Each row of this table is followed by its label. One hidden rule gives the labels. It looks at one to three of the table's principal directions, none of them among the few with the most spread.
[   8   27   37   -7  -49    7   15   15   80  -61  -43 -127   -9    2   65  -82   85   98   65  -16  -38   58  -70  -27   66  -69  -50  -69 -127  -82   14  -19] glue
[  1  57 -28  29 -27 -50 114   7 -23  57   1 -35  15  34   2  44 -54 -10 -11 -74 -33   2   6  -2  30  47  37  53  27  62   5  14] glue
[-28 118  76  -4  17 -84 100   2 -18  87 -21 -39 127  18  44 -21 -61  38 -31  17  37  50  -8 -58  70  80  50 117  -5  61  92  32] sock
[  9  25  37  10 -40 -18  93  -1   8  -5  16 -53  11  -5  65  12 -37   0  26  -8 -47  -6   1 -46  15  30  19 -15 -41  47  33  29] silk
[  86  -75  -41   28  -56   34   28   10   50  -67   19  -97 -127   13   54   13   82   22   91  -79 -118  -12  -18   -3    0  -86  -43 -127  -93  -81  -50  -48] silk
[ 30  -2  28  31  11 -28  72 -22 -28  63  59  75  29  12  30  65 -73 -30 -10  -8 -15  13  50 -14 -11  96  49  91  58  75  37  36] silk
[ 26 -42 -21 -10  -2  31 -35  -8  -8 -12  28  48   5 -13 -42  16  -8 -49  30  -3  -9 -38  41  34  -3 -21 -20 -18  20 -26 -31  -3] silk
[-24 -33  74 -79  84 -21   1  12 -47  68  35 127  38 -11  17   7 -72 -20 -83 104  81 -19  12 -59 -57 127  59  79  50 122  65  69] sock
[ 15 -34 -77   3  11   6 -15  11 -40  20  11  39 -46  16 -64  49 -13 -56 -10 -39  -9 -54  25  40 -28 -11   5  -7  55   5 -52 -20] sock
[-19 -82 -79  21 -25  74 -87 -10 -21 -53  34 114 -74 -24 -86  59 -22 -86  -1  -2  -2 -57  39  86 -77 -13 -21 -15  90  16 -79  14] iron
[ 34  24  50 -30  62 -41  12 -12 -23  77  12  26  96   8   1 -13 -16   0 -14  22  36  11  39 -30  38  28  21  53   5 -14  48 -12] silk
[  8  11  33 -29  48 -20 -29   5 -18  37  -7  15  58   0  -3 -24   4   7  -9  43  39   1   6 -22  19   2   6  29  -6 -22  32 -13] silk
[ 36 -13 -65  -1 -15  -2  31  21   3  -1  -1 -31 -35  24 -28  22  11 -21  35 -68 -45 -36  -6  27  25 -33 -16 -35  -5 -29 -48 -20] glue
[  13  -45  -71  -17   20   41 -111    9    7   -9  -10   60  -11   10 -105  -15   54   -9   17  -28   30   -3    4   90   14  -63  -54    7   40  -92  -70  -38] sock
[ -27   16   66   53   -1  -20   61  -45  -52   27   51   54   15  -28   66   70 -102  -52  -55   57    0   -7   62  -57  -79  101   79   50   57  127   65   49] glue
[-15  17   2  -9  19  -5 -43  -3 -41  33  -7  27  54  -8 -48  -3 -19 -28 -17  27  40 -16  31  12   5  -9   6  37  31  -6   8 -12] glue
[ -5  -7 -50  -7   5   6 -29  27  -1 -28 -19  -5 -11   4 -31   5   6 -22  21   0  -1 -42 -30  24  12 -35 -18 -16   6 -28 -32  -7] silk
[-56  20   3  26 -15  32 -80 -15  46 -76 -48 -41 -17 -22  -1 -52  61  49 -13  29  31  47 -45  22 -12 -60 -34 -35 -18 -52 -14 -16] silk
[ -47  -29   21  -51   30   36 -100   14   17  -32  -17   76   14  -23  -29  -50   20   21  -22   78   72   13  -35   18  -17    9  -26   22   11   -9    2   27] sock
[-15  -2  35  18 -26  23 -32 -10  49 -67 -28 -80 -47 -18  60 -49  70  64  12  22 -13  45 -40 -27 -13 -53 -26 -73 -75 -46  11 -20] glue
[-76 104  44 -22  36 -60 -10  23 -35  68 -58  -4 126  11 -21 -46 -33  39 -55  58  93  41 -36 -20  49  43  29 127  22  33  67  19] silk
[   3   56   35   61  -50  -17   69  -24   40  -40  -13 -125   -1   -6   87   -9   15   40   31  -22  -56   38  -16  -40   24  -29    3  -46  -65  -14   29  -10] silk
[  30  -93  -30  -62   40   51 -115   19   -3  -13   18  101  -18   -9  -73  -14   35  -29   23   30   32  -42   12   48  -14  -33  -44  -19   18  -62  -46  -13] sock
[-21  20  21  16   5 -30  57  -3 -27  18   2 -18 -21   0  49  27 -39  -7 -43  17  -5 -10  -1 -53 -41  48  49   0   6  79  33  17] sock
[  9  34  31 -62  47 -30 -19  33  26  17 -39 -32  81  14   3 -71  38  52  21  31  41  17 -52 -21  81 -21 -24  20 -54 -67  29 -10] sock
[-69   6  36 -17  10  22 -59 -15 -17  16   9 123  61 -25 -47 -11 -47 -11 -54  64  82  31  20  33 -28  70  11 103  75  61  22  55] iron
[-71  67  76 -13  49 -19 -61 -15  -8  10 -28  46 127 -29   0 -47 -31  15 -45 111 101  35 -10 -19  17  34  16  93  29  15  67  30] glue
[  39  -38    8    0  -36   38  -30    5   62  -79  -10  -85  -54  -12   44  -44   86   46   77   -8  -52   12  -35   -8   22  -90  -56 -106 -100  -99  -19  -33] sock
[ 45 -92 -63  -7   5  35 -17  -2 -40   2  53  78 -79  -3 -48  69 -23 -87   6 -27 -35 -82  60  32 -63  -2   3 -50  50  18 -59  -8] silk
[ 15  -2  -6  24 -37   9  17   8  38 -59  -9 -74 -36  -3  45  -6  30  20  53 -14 -51  -1 -36 -11  18 -46 -23 -57 -56 -37  -8  -8] silk
[ -3  -8   2 -23   0   9  -3  -2   1   7   4  18   6  -5 -18 -10  -2  -4  -8  -2  10  -2  11   7  -1   7  -5  -5   3   6  -6   7] silk
[ 29 -24 -39  20 -27  15  12 -14  -1   9  13 -12 -53  13 -26  20  22  -6   5 -70 -37   5  32  30 -12 -25  -9 -32   7 -18 -40 -28] silk
[ 30  30  13  31 -10 -39  80  -6 -22  42  14 -46  12  17  41  33 -29  -6  10 -31 -39   0  21 -35  16  20  32  16 -11  24  29  -8] silk
[  3 -50 -30 -28  31  17 -31   1 -42  27  27  94 -24  -4 -55  33 -28 -57 -37   8  23 -46  40  23 -51  29  13   6  62  37 -27   6] silk
[ -9  21  70  -5  51 -27  12 -19  -4  14  12  30  60 -17  55  -3 -35  -1 -29  73  34   7   7 -55 -12  52  35  31   7  38  61  25] iron
[ 77 -43 -75 -19  20 -10  32  17 -28  52  31  28 -22  35 -58  49  -7 -56  28 -81 -40 -59  40  35  22 -13  -5 -13  28 -27 -53 -30] iron
[  -9  -12  -16    2   -8   46 -112  -10   38  -39  -20   22   24  -10  -62  -48   64   28   29    2   33   43   -7   73   31  -69  -62   11    5 -102  -35  -26] glue
[ 17  43  40 -22  38 -34  -2   5  31   5 -44 -95  41   9  43 -67  63  66   7  15  15  33 -38 -48  53 -49 -13 -36 -79 -76  33 -42] iron
[-24 -20 -35 -11  12  19 -45   2 -22  10   5  80  -1  -2 -65  17 -21 -33 -29   4  35 -17  15  46 -25  18  -1  37  65  21 -28  13] glue
[ 10  60  29 -10  51 -54   9   2  -9  55 -32 -45  76  21  11 -33  17  37 -15   8  33  29 -11 -32  53  -8  13  38 -20 -38  41 -32] silk
[ 21  40  17 -14  43 -61  88   2 -19  78   8   7  51  29  19  18 -43   1 -32 -22   8   5  10 -35  27  66  44  55  19  48  34  12] iron
[-21   9  46 -45  58  -4 -51  -7   1  34  -2  85  81  -8 -27 -39  -6  17 -39  58  81  32   5   5  12  42   2  72  33   1  31  20] silk
[ 16  39  -1  19  39 -37   7 -26 -56 103  24  77 104  19 -61  37 -55 -40 -28 -19  39  15  74  32  29  44  31 126  90  13  18  -9] sock
[-11  -2  42 -12  -2  -1   2   1 -18  19  14  29  27 -10  14  -2 -28  -2  -5  39  16   6  13 -21  -7  37  14  37   0  35  34  24] silk
[ 26  23  39 -33  57 -57  78  10  -6  44   3 -23  28  15  62   0 -23   9 -25  17   2 -17 -13 -77  11  49  42  -6 -27  37  47   9] silk
[-14   7  39 -30  33 -10 -13   5   9   8 -12  10  22  -3  21 -32  10  30 -24  41  36  19 -22 -28   1  21   6  11 -15   6  29   9] glue
[  7  14  14 -35  34 -31  19  17 -18  40 -11 -10  24  12   4 -14  -4   8 -19  10  18 -11  -6 -31  14  15  16   7 -14   9  21  -6] glue
[-13  50 -72  28 -19 -17  29   3 -15  10 -14  -8  42  16 -67  33 -41 -48   9 -60  -8 -29  10  58  41 -14  -2  37  58   0 -41  -1] silk
[ 48 -63 -93 -26   4  26 -31  27   5   4   9  40 -56  29 -80  17  36 -22  32 -74 -22 -34   1  71  15 -39 -39 -21  23 -58 -80 -28] sock
[ 34 -31 -15 -32  14   4  15   8  -4   7  15   8 -15   3 -10   6  -1 -25  10 -16 -16 -40  15  -5   0  -5  -5 -43 -11  -6 -19  -5] silk
[  44 -103  -52    4  -47   55    0   18   11  -73   38   -2 -127  -10   17   45   16  -42   58  -26  -83  -69   -3    8  -53  -35  -24 -112  -30   -3  -58    0] silk
[ -9  25  10 -18  30  -4 -35   4  35 -22 -31 -19  42  -3  -1 -46  34  32   6  23  33  18 -35   2  37 -30 -24  -4 -20 -54   4  -9] silk
[ 64 -17 -38  -3  33 -25  26   0 -24  50  13 -16 -16  28 -19  27  14 -22   4 -55 -27 -29  33  -1  12 -23   8 -26   3 -35 -23 -48] glue
[-28 110  71  16  -5 -57  62 -12  12  42 -40 -95  95   9  51 -50  -1  70 -20   4  22  75 -18 -50  62  15  22  52 -44   5  72  -3] iron
[-19  16  62 -53  48 -23   2   4 -18  36  -5  24  56 -11  19 -31 -22   9 -41  66  52  -3   1 -52  -4  45  26  21 -11  38  51  21] silk
[ -35   -1    5   67  -81   47  -11  -19   73 -127  -22  -98  -90  -30   75  -19   53   46   37    2  -55   36  -54   -3  -30  -62  -33  -97  -64  -25  -16    2] glue
[ -6 -28  42 -38   3  21 -43  21  32 -43 -16 -22 -23 -15  41 -53  49  48  20  55  10  13 -47 -33  -1 -22 -25 -43 -70 -31  20   4] silk
[-17  11 -26  32  10 -22  35  -8 -60  35  23  49   2   1 -15  73 -80 -70 -39   3   1 -46  37  -1 -43  53  51  45  78  84   3  20] sock
[ -8  16  -5 -34  45 -28  10   8 -43  52   3  48  52   4 -36  14 -50 -42 -36  20  38 -42  22  -8   2  38  28  38  44  40  10  12] silk
[  9  34   3  17   4 -28  36  -6  -1  31  -7 -31  17  17  12   2   2  20  -8 -29  -6  26   1  -8  22   6  13  21  -2  -3  12 -13] sock
[-18   9 -25 -39  30 -12  -3  25   0   8 -20  21  14  11 -31 -11  -7  -3 -22   3  30 -20 -31  10  13  16  -1  13  19  12 -13  14] silk
[ 34   9  40  30 -12 -12  37 -14  33 -34  -1 -95 -19  -5  90 -12  34  33  37   4 -50  16 -15 -55  11 -36  -1 -66 -78 -37  29 -23] sock
[ 30  39  47 -38  49 -66  86  18 -17  61   2 -28  65  18  56  -3 -37   5  -6  19   1 -19  -8 -76  41  50  40  22 -32  33  60  12] glue
[-11 -26  11  82 -49  57 -65 -54  26 -75  21   6 -39 -35  17  15  25  -4  24  14 -23  37  31  34 -46 -44 -22 -26  12 -35 -14 -12] sock
[-24  61  10 -12   7 -26  16   8  32   9 -40 -38  60  14  -2 -47  17  50  -5 -11  28  44 -43   5  59   0 -11  35 -16 -23  14   4] silk
[-12   3  11 -42  21 -10  -7  28   1   3 -20  -5   9   2   4 -28   7  18  -9  28  23 -11 -34 -21   9   7  -1  -3 -23   4  11   9] sock
[-12  46  35  23 -13 -16  23 -21  11  12 -11 -38  38   0  23 -18   3  31  -8  -5   6  47   5 -13  21   3   7  21 -14  -2  28  -5] silk
[  -9  -75 -117   84 -126  111  -93  -20   31 -114    7   -9 -127  -17  -85   33   63  -28   65  -93  -74    1   19  127  -45 -117  -78  -80   25  -75 -127  -36] glue
[  2  25  29   6   1 -15  22 -10  11   5 -13 -52   6   1  34 -22  20  31  -8  -2  -4  26  -4 -30   8 -10   6 -21 -35 -10  22 -15] silk
[  25  -76  -18  -37  -25   58  -31   18   85 -100   -9  -44 -114   -8   31  -50   96   52   44  -19  -42    4  -62    5  -12  -63  -62 -127  -88  -67  -52  -10] silk
[-12  26  26 -19  -5 -13   8   9 -13  36  -8   0  47   4 -11 -21 -12  16  -4   8  21  18   3  -6  28  18   4  45  -7  10  25   8] sock
[-14  41 125 -61  68 -46  23   0  -7  47   1  25 117 -18  71 -49 -39  29 -33 112  66  19  -6 -93  21  78  39  56 -32  47 105  42] iron
[  58  -56   22   -2  -28   52  -40   -9  115  -99   -8  -85  -78   -6   69  -73  127   99   80  -25  -55   66  -53   -1   28  -97  -77 -124 -124 -127  -24  -42] iron
Here are more rows. What is the label of each one?
[ -12  -29  -66   76  -81   48  -22  -11   12  -75    1  -42 -108   -7   -9   38   25  -14   31  -52  -63   -3   -3   49  -43  -61  -23  -57    7  -17  -60  -20] ~ silk
[ -9 -48  -3  -7  18  26 -52  -9 -21   2  19  72 -36 -12 -24  15  -2 -21 -32  28  25 -10  23  12 -58  16   6   1  38  22 -11   4] ~ sock
[ -4 -20  28  -3   4  13 -26  -4   3 -23   2  -2 -17 -17  30 -10  13   8   0  41   2  -1  -4 -24 -26  -7   0 -27 -23  -2  16   0] ~ sock
[ 18 -28 -18  43 -68  32  10   1  35 -58  12 -41 -67  -1  30  14  27  15  62 -37 -66  15 -17  20   1 -35 -28 -36 -36 -26 -24  -2] ~ silk
[ 26 -62 -51  27 -42  50 -48   3   8 -58  17   2 -74  -9 -21  27  28 -29  56 -22 -48 -31   8  43 -21 -61 -36 -55  -4 -48 -53 -21] ~ silk
[  1   3  18   7   4 -11   5   7  -2 -26 -22 -83 -44  -7  59 -13  31  20  -2  25 -20 -14 -26 -58 -23 -37   9 -75 -61 -11  18 -28] ~ silk
[  -9   37   46   85  -64   -4   74  -36   41  -63    1 -114  -45  -17  118   12    6   36   18   -8  -69   42  -15  -54  -21  -10   17  -60  -60   23   34    4] ~ iron
[  9   9  34 -31  38 -33  41  11 -20  28   7   1  27   0  37   4 -33 -13 -16  36   7 -30   0 -56  -1  39  32  -1 -14  40  38  16] ~ iron
[-11 -16  -9   6  17  21 -56 -16   6 -17   0  43  -1 -11 -27  -3  13  -7 -15  16  26   7   8  28 -20 -11 -11   4  31 -19 -16  -6] ~ iron
[ 19  34 -34  38   2 -40  65   6 -19   4  -7 -67  -6  15  26  44 -25 -32  12 -31 -43 -43  -4 -24  12 -15  26 -24  -1   8  -2 -19] ~ sock
[   5   48  -13   20   14  -61   89  -14 -102  127   29   43   60   26  -46   75 -105  -71  -59  -44    8  -29   90   -6   -8   80   75  102   91  101   23    4] ~ iron
[ 30 -55 -11 -12   3  14  26   7   3 -15  39  44 -47  -2  20  36 -22 -32  15  -2 -32 -39   6  -8 -29  31   6 -27   8  32 -14  25] ~ glue
[-56  41  -9  61 -30 -10  19 -28 -43  31   2  25  -1   0 -21  43 -53 -19 -61 -14  17  28  33  21 -45  47  41  72  76  82   9  15] ~ sock
[ 34  29   4  -7  53 -60  75   3 -32  65  14   5  48  23  20  36 -49 -30 -16  -8  -3 -31  18 -41  20  47  45  33  21  35  30   1] ~ glue
[ 20 -16 -35  32   5   1  22 -24 -21   9  31  34 -21   1 -15  58 -33 -55 -12 -30 -23 -31  45  18 -32  13  19  -7  54  25 -24  -3] ~ silk
[  -6  -24  -79   34  -65   31   12   17   17  -76  -13  -67 -106    1   -6   27   20  -21   35  -54  -68  -43  -31   29  -23  -60  -24  -92  -19  -10  -66  -11] ~ glue
[-18   9  -3 -66   9   8 -42  35  21  -6 -39 -14  35   3 -41 -67  37  33  11  12  38   1 -41  15  49 -31 -39  -8 -36 -46 -11  -1] ~ silk
[  -3   44   56   30  -38    1   13  -15   85  -69  -35 -126    6   -9   90  -68   73   96   44    2  -27   80  -59  -34   47  -55  -33  -53 -103  -72   30  -15] ~ iron
[  0   5 -49  73 -62  18  18 -20  10 -38  -2 -60 -66   3   0  34  16  -7  18 -66 -57   9   9  33 -18 -46  -9 -41   4 -14 -40 -25] ~ glue
[  50  -17  -29   21  -66   -2   97   26   46  -59   -5 -127 -112   18   84   10   42   29   70  -74 -117  -22  -50  -41   15  -53  -16 -127 -107  -22  -25  -19] ~ sock
[ 19  40  44 -15  38 -48  52 -11 -30  85  17  25  87  13   6   7 -44  -6 -22   5  24  14  38 -29  31  57  37  74  21  32  49   8] ~ iron
[  6  -4  69 -48  32   2 -41  -4  -3  28   3  26  64 -14   5 -51  16  26  -1  58  45  23  15 -26  19   7  -7  22 -30 -24  43   0] ~ iron
[ 19  23 -21   3 -15 -34  87   9 -29  48   7 -37  -6  23   3  33 -34 -19  -5 -55 -36 -23  19 -17  12  23  28   2   1  41   1  -3] ~ iron
[  3 -12  -3  24 -12  17 -32 -26 -20  33  22  54  11   0 -45  16  -5 -12 -11 -18  13  29  52  42 -13   7  -1  51  46  -4  -9 -10] ~ sock
[  0  57  14  32  -8 -25  20 -18   5  39 -11 -24  62  17  -7 -11   3  31   0 -32   9  60  11  15  48   1   1  66   9 -23  20 -13] ~ sock
[-64  -3  63 -75  54   9 -96  30  -1  -7 -28  75  61 -25  -7 -66   0  31 -34 127 102  10 -51 -22  -5  36  -6  56  -3  14  47  42] ~ silk
[ -37  -39   40   15  -39   69 -102  -22   36  -93   -3    6  -34  -50   18  -41   45   22   19   69   12   27   -9   11  -43  -48  -40  -51  -34  -36   -1    5] ~ glue
[  58  -63 -100   21  -29   33   -1    3   -9  -16   31   13  -76   16  -61   58    9  -64   48  -89  -67  -60   36   66   -8  -52  -27  -56   28  -40  -86  -32] ~ iron
[ -9   2 -31  27 -40  18   1  -7   1 -17   1  -8 -19  -1 -25  16  -3 -15  12 -34 -21   0  11  35  -3 -18 -10  -4  16  -1 -28  -1] ~ iron
[  -2  -93  -75   -1  -13   66  -46   -1   16  -81   29   76 -113  -20  -37   45   -1  -62    2  -10  -24  -65    1   52  -78  -11  -22  -80   47   19  -81   20] ~ silk
[ 11 -14 -19 -16  14  23 -65   1  31 -19 -15  12  12   3 -41 -37  54  23  21  -9  20  21 -13  43  31 -48 -43  -6  -5 -80 -29 -24] ~ iron
[ -4  12  56   1   4 -23  55 -14 -25  45  27  26  22  -4  44  18 -50  -3 -30  24   4  14  28 -46 -22  74  44  43  10  78  52  31] ~ glue
[  1  35  38  -1   3 -39  78   5  -2   9  -3 -55  13   1  69   4 -29   9  -8  15 -19  -9 -16 -66   5  32  33 -15 -36  46  43  16] ~ iron
[-69   7  42  50 -40  39 -43 -42  -3 -57   5  21 -12 -50  23   5 -26 -13 -32  64  19  20  22  -3 -70  12  12  -4  24  51  20  29] ~ silk
[ 42 -43 -60 -20   0  22 -37   8 -14  33  17  52  -4  19 -89  12  17 -27  27 -59  -5 -16  37  70  24 -29 -32  16  33 -52 -55 -27] ~ glue
[ -4 -45  -6 -32  20  39 -97  21  41 -67 -24   3 -34 -13  -4 -49  70  33  26  45  21  -1 -53  12  -2 -58 -48 -52 -39 -75 -22 -15] ~ silk
